In the rows, zero is written as 128.
A state moves one step at a time under one of 6 hidden systems, and each row is a state written as 26 numbers. Each run below is a few steps of one system.
run 1, M (9 x 26):
[[145 128 112 142  82 108 165 162 130  83 134 142 123 204 148  94 146 158
  117 101 143 143 119 106 107  66]
 [130  98 136 133 134 133  84 154 178 200 168 128 125 159 202  98 135 152
  140 141 121 114 137 119 122 161]
 [152 163 162  70 122 174  84 109 137 117  95 121 128  71 147 139 130 117
  165  96  91 108 107 163 137 157]
 [106 172 130 117 147 127 177 131  90  49 161 122 114 150 116 157 143 148
  143  95  71 154 125 121 116  93]
 [120  80 114 124 154 119 125 179 106 142 155 147 119 171 132  65 114 132
  127 197  84 149 151  92 135 103]
 [170  56 133  88 116 175  99 140 131 124 106 145 124 115 173 131 104 117
  142 156 174  72 115 172 118 113]
 [ 99 131 137 133 171 138 150  83 124 119 183 106 112 107 147 224 135 133
  151  99 119  97 111 154 108 155]
 [ 94 140 124 118 177 108 147 105  96 124 125 126 123  90  58 111 119 102
  115 177  60 149 141 100 168 130]
 [154  88 103 125  97 136 168 150 100  88  85 141 140 150  97 108 107 110
   95 177 186 111 127 131 140  63]]
run 2, B (9 x 26):
[[175 116 139  88 125 208 104 130  89  99 106 152 117 103 114 126  71 116
  140 154 123  91 121 144  88  94]
 [116 107 122 100 177 167 143  89  96 116 123 153 124 125  69 124  98 102
  104 195  63  99 125 129 116 117]
 [114  72  98 134 165 110 179 141  95  81 130 144 125 147  83 111 129 121
  105 194 131 143 151 118 157  88]
 [147  50 106 145 130 126 156 147  96  97 135 132 107 106 126 157  96 119
  135 159 220 111 139 143 131  86]
 [126  77 132 137 125 118 124  74 105 140 101 155 109  81 106 179  97  89
  119 125 170  93 107 162  78 129]
 [ 76 128 122 149 151  83 175  56 115 116 114 146 128 127  73 177 151 102
   91 111 110 129 108 148 104 139]
 [ 85 122 103 184 161  76 180 111 143 114 165 111 126 140 109 171 165 147
  112 116 173 147 144 121 151 140]
 [138 103 117 191 114  87 113 132 156 147 145 135 114 118 150 151 139 150
  142  74 222 147 145 133 104 146]
 [131 168 150 153  98 124 104  94 144 141 121 146 130 124 139 172 139 140
  131  40 147 128 108 155  53 157]]
run 3, C, 9 rows:
[[123 101 141 133  87 104  98 130 124 169  87 180 155 171 148 106 142 113
  101 111 123 136 107 156  58 139]
 [107 169 135 120 134 117 171  81 156  67 122 131 132 158 120 162 188 153
  122  62  94 126 106 155 119 138]
 [118 153 125 151 146  80 133 151 143 133 161  79 104  80 136 124 142 142
  162 111 139 169 153  90 201 144]
 [185 106 127 135  73 134  86 158 132 153  93 135 107  97 139  83  81 121
  138 129 197 121 133 111 124 101]
 [149 175 144 110 116 206 103 109 152 142 126 143 158 177 140 122 127 148
  109 116  98  87 110 142  71 141]
 [ 82 141 137 103 160 100 128 154 119 112 137 132 162 156 153 120 198 142
  135 125  51 183 136 151 155 166]
 [156  95 123 109 124 110 143 149 108  52 110 123  79  77 126 126 128 126
  174 111 153 151 140 129 170  87]
 [170 134 120 126 145 202 103 112 148 154 162 112  88  93 117 119  59 139
  145 159 144  70 137  93 127 116]
 [113 104 127 115 140 148  95 146 129 185 109 161 182 170 132  86 133 115
   90 197  97 127 134 141 118 159]]
run 4, B:
[[153 200 131 169 121 166  82 143 134 164 145 110 147 100 106 127 102 154
  132 104 167 152 159 100 112 161]
 [127 168 145 146 128 129  91 144 116 158 163 150 108 151 139  97 108 147
  146  92  63 158 133  87  58 127]
 [131 131 136  99 156 169 130 148 146  85 167 143 129 195 176 115 167 173
  148 118  65 125 129 143 108 120]
 [171 123 125  97 163 211  93 150 156  96 116 135 157 127 130  99 145 160
  139 161 142 121 165 158 167 154]
 [176 157 130 122 115 180  94 149  96 112  86 142 127  91  65  80  71 124
  130 155 142 142 156 103 124 103]
 [129 128 124 120 136 160 143 136  76 127 160 135 104 148 107 118  66 116
  126 170  76 106 117  86  86  68]
 [107  42 121 104 177 133 144 140 111 113 152 160 124 169 150 121 136 123
  126 198  90 108 132 150 120 114]
 [146  64 115 101 142 138 141 138 106  58  79 147 139 100 109 135 146 116
  125 162 178 133 146 179 162 115]
 [148 125 118 137 126 143 144  92  95 107 106 116 103  57  64 164  74  98
  124 141 187  99 123 124 135 101]]
run 5, U:
[[111 103 156  67 120  99 123 129 100 102  94 153 109 123 152 106 144  98
  150 123  36 142 101 147 123 114]
 [116 107 110 120 139 114 205  87 163  62 134 123 102 171 122 134 164 145
  113 124 118  91 111 133 155  89]
 [138 127 102 144 144 157 148 157 154 138 171  79 152 136 148 150 125 151
  121 170 202 100 149 117 191 130]
 [140 125 139  99  92 148  85 188  79 184 104 113 176 107 153 113  89  91
  126 184 140 132 122 129 138 129]
 [ 95 127 150  86 114 109 142 110  81 127 113 148 118 138 131 128 114  88
  127 133  30 121  84 129  92  99]
 [ 87  97 115 129 177  89 194  83 142  81 158 120  96 133 118 162 163 134
  133 130 105 115 122 134 160 122]
 [145 102 101 149 125 138 147 128 153 132 122  98 145 104 124 156 125 127
  110 159 238  94 138 142 187 129]
 [140 171 143 112  80 159  92 147 110 199 112  92 168 100 146 134  80  94
  119 152 140 103 102 118 129 139]
 [ 75 151 155  99 118  75 125 123  88 154 112 136 137 127 135 127 146  90
  127 118  28 164  96 127 114 144]]
run 6, H:
[[115  78 144 113 156 112 112 130 130 104 154 147 113 124 196 177 167 143
  169  84 120 135 122 184  99 161]
 [152 164 146 110 112 128 137 104 113  61 108 125  73  76 103 134 114 128
  168  66 108 138 116 118 123  96]
 [148 160 109 162 157 170 126  88 142 136 126 139 104 110  38  96  82 138
  105 154 135 111 154  83 120 121]
 [109  68 107 162 160 104 115 129 142 157 109 170 162 145 106 116 157 124
   92 169 175 149 159 158 124 167]
 [121  84 132 136 100  89 146 158 107  91 136 156 129 173 183 155 159 140
  139  84 155 148 114 167  75 104]
 [133 143 146 127 137 144 132  89 123 110 174 114  61  87 141 177  94 137
  176  75 102  98 107 116  90 115]
 [119 154 125 138 154 110 128  64 143 129  93 130  99  61  42 108 119 111
  117 129 107 135 140 105 164 145]
 [126 129  95 175 128 115 157 126 146 120 106 152 161 185  73  96 155 147
   73 144 179 149 152 120 127 123]
 [125  83 125 168 131 121 114 159 133 152 176 137 139 162 191 169 140 154
  143 107 191 131 140 153  81 149]]
run 7, M, 9 rows:
[[115 177 131 129 147 155 113  91 155 145  95 122 194 113  97 153 166 130
   94 127 147 126 133 170 149 197]
 [103 189 132 141  89  86 146 161  75 121 102 105 178 116 108 149 148 108
  111 105 140 193 121 126 145 128]
 [137 127 120 173  75  66 128 158 121 159 130 130  92 137 129  74 100 127
  129 102 151 165 128  68 111  86]
 [169 111 128 147 111 143  93  96 208 158 111 152  94 141 143  76 133 157
  130  95 157  98 132 121 108 140]
 [128 181 143 110 144 165 108 112 179 111 126 118 167 137 150 149 188 163
  134  83 115 132 136 169 144 190]
 [111 194 143 108 126 125 120 189  74 104 134 105 162 123 134 125 145 135
  152 116  73 200 137 117 147 134]
 [154 105 129 129  95 118 112 186  81 112 132 153  89 141 143  74  91 130
  156 123 112 162 132  92  89  68]
 [155  54 130 131 150 147 105 110 173 123 152 171  80 154 169 109 131 160
  155 112 133  91 134 145  79 126]
 [116 116 137  94 197 168 110 103 160 105 144 128 136 101 147 158 170 145
  155 130  98 113 142 177 159 187]]
run 8, U (9 x 26):
[[121 130 138  94 159 168 101 114 153 176 148  91 135  90 152 134 114 115
  142 177  98  83 123 130 179 167]
 [109 145 130  90 105 104 147 139  94 121  57 125 173 112  91 101 147  82
   94 167  98 153 116 138 184 121]
 [ 92 149 122 147 102  96 195 115  87 118 156 108 133 164 121 183 118 113
  103 113 126 114  87 114 101  84]
 [ 98  74 128 144 163  89 124 129 133 167 182 100 108  91 179 184 134 123
  158 134 152 119 129 139 148 161]
 [144  87 137  92  97 126 105 104 149 146  50 138 152  87 134 120 136  86
  111 148 160  98 105 180 157 149]
 [117 217 142 102  93 152 152  90 136 129 112  99 154 138 114 150 133 117
  104 102  82  96  81 125 134 125]
 [ 81 154 126 145 130  57 156 162 111 127 159  93 143 131 155 155 174 133
  139 109 110 187 130 117 174 142]
 [133  58 125 133  82  87 137 152 122 131 109 141 142 148 182 153 142 115
  121 118 203 123 112 172 114 112]
 [144 134 153  86 125 187 103 102 161 148 140 113 128 128 187 160 119 130
  148 114 106  58  94 161 111 148]]
run 9, D, 9 rows:
[[113  90 137  91 169 151 115 150 152 119 167 134 142 166 206 141 173 154
  151 140  83 117 130 170 133 159]
 [143 109 141  83 165 145 109 153 117  73 131 116 103  69 153 139 141 136
  190 127 106 142 148 155 179 141]
 [154 178 144  87 127 171  89 147 105 137 111 109 122  70 110  89  88 115
  158 155  75 135 135  97 165 125]
 [120 125 126  99 138 167 108 155 118 185 128 123 170 154 138  91 107 109
  102 213  86 106 125 114 152 137]
 [114  50 123  82 143 131 144 159 102 107 114 145 161 160 160 125 151 111
  117 197 117 119 123 175 151 117]
 [131  90 132  80 131 129 163 137  72  56 117 125  91  97 125 144 109 105
  155 146 104 122 116 137 150  68]
 [126 149 122 114 104 117 154 114 109 142 116  89  98  81  94 113  75  88
  124 161 108  99 100  75 176  82]
 [115 142 118 119  72 107 156 132 140 174  89 106 174 163 127 100 130  95
   70 173 135 101  93 110 169 108]
 [113 103 118 120  87 107 184 166 109  99 132 115 165 195 174 156 152 127
  104 141 156 118 100 151 132  83]]
run 10, H (9 x 26):
[[162 142 143  79 126 181 118  82 160  70  70 153 125 109 111 119 148 134
  133 102 107  95 113 174 127 135]
 [158 153 119 127 149 203 125 135  81  78 112 134 155 100  65 155  96 135
  120 155 176 129 157 142 114 117]
 [128  54 107 156 160 116 119 170  73 139 153 153 112 115 113 117  87 117
  134 192 157 157 165 112 111 109]
 [120  34 124 118 120  81 144 108 142 129 122 164  81 156 162 103 135 115
  127 137 112 100 104 136 104  97]
 [130 123 134 102 120 148 164  54 159  91 111 127 112 121 128 180 137 121
  123  95 136  57  84 170 120 119]
 [118 165 117 148 137 138 157 101  89 103 123  98 136  70  63 192 104 109
  115 131 181 124 133 129 149 124]
 [105 112  99 187 124  68 157 151 101 162 153 118 118 132  94 111 103 117
  103 162 167 157 145  70 138 100]
 [ 98  81 121 158 112  66 142 110 178 186 152 134 111 181 183 115 152 132
  112 117 127 108 106 120 113 134]
 [108 162 150 115 101 109 134  85 163 128 113 111 141 122 165 180 172 127
  132  52 121 110  85 169 124 158]]
run 11, C (9 x 26):
[[136 138 115 183 180 154 110 139 150 122 179 150 129 157 113 124 145 186
  134 115 154 162 184 118  98 160]
 [142  98 122 168 163 122  85 139 135 113 123 179 117 118 111 106 153 157
  144 103 163 186 182 145  91 162]
 [162 142 122 163 163 158 111  93 153  82 120 171  96 120  70 104 133 170
  135  90 143 147 169 125  89 140]
 [143 146 114 175 182 149 107 131 160 126 158 153 119 148  90  82 143 181
  128 131 131 162 187  95 120 153]
 [156  95 113 166 154 143 102 162 135  96 125 174 132 152 111  92 148 170
  132 127 178 175 188 136 103 137]
 [158 130 123 156 182 183 101 113 136  79 147 168 115 130  93 132 134 176
  146 100 152 147 173 144  74 149]
 [132 124 122 164 197 139  91 117 143 122 149 171 107 123  82  91 142 163
  140 128 107 174 184 115 106 165]
 [155  98 107 162 159 133 122 132 145  86 115 179 110 145  77  73 143 167
  123 134 160 163 179 123 114 120]
 [156 130 109 172 182 185 123 127 139  90 162 152 126 149  90 128 130 184
  129 128 174 136 184 125  94 137]]
run 12, D, 9 rows:
[[ 86 156 133 119 184 119 127 112 154 146 157  96 139 106 126 132 165 136
  135 146  71 144 141 120 198 183]
 [162 146 121 105 131 162 110 182 145  90 102 129 155 140 130  60 154 160
  132 156 130 161 167 125 189 128]
 [174 108 135  97 120 196  91 183  92 130 148 135 127 130 170 118  76 133
  158 167 138 105 135 128  92  96]
 [ 96  73 146  97 145 107 103 120  91 179 127 136 118  83 153 150 107  74
  143 166  86 115 105 152 121 152]
 [ 90 141 136  80 149 108 158  96 127  93  89 134 138 132  92 109 166 106
  109 149  41 132 114 138 174 131]
 [151 145 100 117 140 177 176 148 129  80 145  98 129 144  98 111 113 148
  116 183 147 103 144  97 194  79]
 [162  84 120 129  76 125 116 178  97 153 106 115 132 102 145 114  77  97
  125 172 205 116 123 119 144  87]
 [101 118 150 103  73  90 135 123  84 151  94 146 140 143 150 143 117  79
  112 118  87 119  73 144  78 102]
 [ 70 132 119 130 149  80 201  90 135 119 168 105 116 157 133 164 157 123
  111 128  78 108  97 112 153 114]]

Which system made each run below?
run 13, 2 rows:
[[113 129 129 133 132 134 123  77 184 190 138  97 140 108 151 165 130 116
  111 137 156  63 106 143 158 172]
 [105 173 145 100 109 126 109 129 119 156  76 107 196  95 125 141 156  97
  107 135 115 151 117 161 173 180]]
 => U
run 14 (2 x 26):
[[141 186 149 104 166 162 100 114 138  95 144 120  93  86 114 117 128 155
  176  93  60 143 144 112 141 145]
 [150 157 125 126 159 186  80 142 158 181 142 109 145 104 119  90 108 142
  127 179 119 117 157 103 170 165]]
 => D
run 15, 2 rows:
[[ 92 132 111 170 150  85 155  63 168 180 137 127 101 130  73 111 126 118
   91 142 101 112 124  83 143 143]
 [ 97 126 115 160 122  84 158 109 181 133 109 130 168 169 131 137 198 144
   87 109 174 139 127 154 155 162]]
 => H
run 16, 2 rows:
[[111  69 124 101 167 101 163 104 114  88 133 113  87  77 122 158 128 105
  151 158 121 108 123 140 184 115]
 [147 172 130 100  86 128 142 119 113  99  63 104 124  83  73  92 106 100
  121 137 121 130 114 106 185  93]]
 => D
run 17:
[[144 123 120 106  90 120 177 147 132  60 121  92 126 129 160 161 148 135
  140 108 178 108 107 151 175  85]
 [136 176 137 133  68 103 134 165  91 137 140  76 113  90 152 148  95 111
  155  93 150 146 103  93 142  92]]
 => D
run 18 (2 x 26):
[[103 177 146 136 160 145 102 141 132 140 179 101 155 119 167 185 159 156
  153  97 116 148 139 148 127 193]
 [138 109 149 118 103  70  83 141 115 132  76 151 100  68 130  84 135 103
  162  97 113 184 133 130 137 138]]
 => C
run 19:
[[168  70 134 105 133 165  73 173 112 149 139 129 106  86 177 116  81 122
  173 165 156 108 144 136 134 123]
 [146 124 139  75 118 152 115  99 139 134  81 150 110 123 106  63 107 102
  118 165  54  98 107 113 140 106]]
 => U
run 20:
[[ 89 133 129 127 117  58 150 167  83 144 137  85 117  91 133 128 123  94
  142 143  99 172 120  92 190 113]
 [ 99  56 116 144  94  62 164 108 128 162 109 146 127 155 144 140 133  88
   90 145 160 102  91 144 110 105]]
 => U
run 21 (2 x 26):
[[ 96 159 126 152 179 130 139 115  80  96 133 165 146 137  59 145 141 133
  111 127  87 180 155 130  83 146]
 [123  57 112 135 121  76 126 173  96 122  89 168 141 138 120  87 145 112
  114 164 154 181 153 141 136 116]]
 => M
run 22:
[[152  84 123 131 165 132 109 153  93  92 139 121  93  47 122 153 105 127
  178 138 183 154 164 138 152 129]
 [145 116 110 171 182 165 128 115 107  90 156 146  92  88  63 154  91 148
  140 135 180 134 170 116  96 121]]
 => M
run 23 (2 x 26):
[[106 104 114 147  94  84 187 102 111 104 116 157 117 186 114 135 136 116
   91 113 128 117  94 128  79  74]
 [104 116 121 154 167 132 165  79 155 131 192 103 100 125 142 205 129 145
  134 111 147  78 116 136 119 142]]
 => H
run 24:
[[172 173 111 120 106 195 131 176 143 110 134  88 163 145 137 104 116 162
  122 156 180 113 146 106 179 107]
 [156 128 137 124 116 163  64 172  95 194 128 133 131  97 133  97  64 111
  141 167 125 134 141 106 105 136]]
 => B
run 25:
[[ 93  75 110 136 137  54 182 139 119 128 166 101  91 130 153 136 134 112
  132 154 120 128 119 107 178  93]
 [133  52 124 122  92  80 134 123 161 141 102 122 118 114 179 136 145 108
  130 125 200 100 107 161 158 126]]
 => B
run 26 (2 x 26):
[[ 90 142 119 126 148  81 184 123 105  96 145 121 103 150  93 105 139 128
  125 141  54 158 124  81 155  86]
 [137  61 101 153 128 109 162 155 137 120 172 104  93 139 158 130 108 139
  141 160 199 100 136 108 162  82]]
 => C
run 27 (2 x 26):
[[121 132 146 115 131 116  86 213  82 145 162 111 144 114 187 124 128 132
  177 136 101 185 148 123 140 142]
 [171 107 146 116 118 145  92 140  93 101 126 152  60  80 132 112  77 128
  184 101 117 131 132 114  89  93]]
 => M
run 28:
[[123 211 122 138 162 163 151  74 142  96 146 103 106  94  64 158 117 145
  127 103 105 113 134 100 144 136]
 [125 119 100 187 155 115 127 127 166 172 170 137 102 169 105  77 120 160
  109 149 135 132 158  69 122 127]]
 => B
run 29, 2 rows:
[[109 128 130  76 116 123 189 141 100  64 122 106 143 160 152 152 150 116
  126 141  87 114  94 148 160  82]
 [113 109 127 104 146 130 148 143  98 131 176  76 107  81 166 178 100 109
  165 162 127  99 116 122 175 113]]
 => C
run 30, 2 rows:
[[101 137 145 101 124 115 125 195  46 108 142 134 154 148 152 133 134 117
  145 139  66 181 125 131 107 111]
 [114  88 125 117 159  98 146 126 136 135 170 122  65 135 145  87 113 130
  153 159  57 121 128  80 151  96]]
 => D
run 31:
[[130  82 132  74 149 185 134 115 136 115 125 143 143 169 158 133 133 122
  115 182  93  64 102 171 123 121]
 [128 108 121 100 157 146 125 134 106 104  72 142 171  99  77 110 141 101
  101 197 137 146 153 157 180 144]]
 => B
run 32, 2 rows:
[[144 152 149 112  73 136  89 192  58 148 122 124 149 121 163 131  92 109
  148 117 122 160 113 126  83 110]
 [ 74 112 140 125 149  87 129 115 119 183 173 131 112 157 163 129 133 113
  134 140  35 127 105 109 103 140]]
 => D
run 33, 2 rows:
[[125 167 111 137  89 117 170  83 184 140  93  96 152 141 108 123 152 120
   76 125 158  91  99 120 182 122]
 [108 209 121 143  81 124 147 138 145 176 128  83 182 166 133 126 138 128
   88 125 131 120 105 100 156 132]]
 => M
run 34, 2 rows:
[[132 144 124 141  89  77 156 110 149  96  80 105 124  82 108 139 157 122
  124  81 193 150 122 135 185 128]
 [134 164 129 162  59 109 124 128 166 186 134 104 143 154 166 139 128 136
  110  80 178 107  97 115 111 132]]
 => U
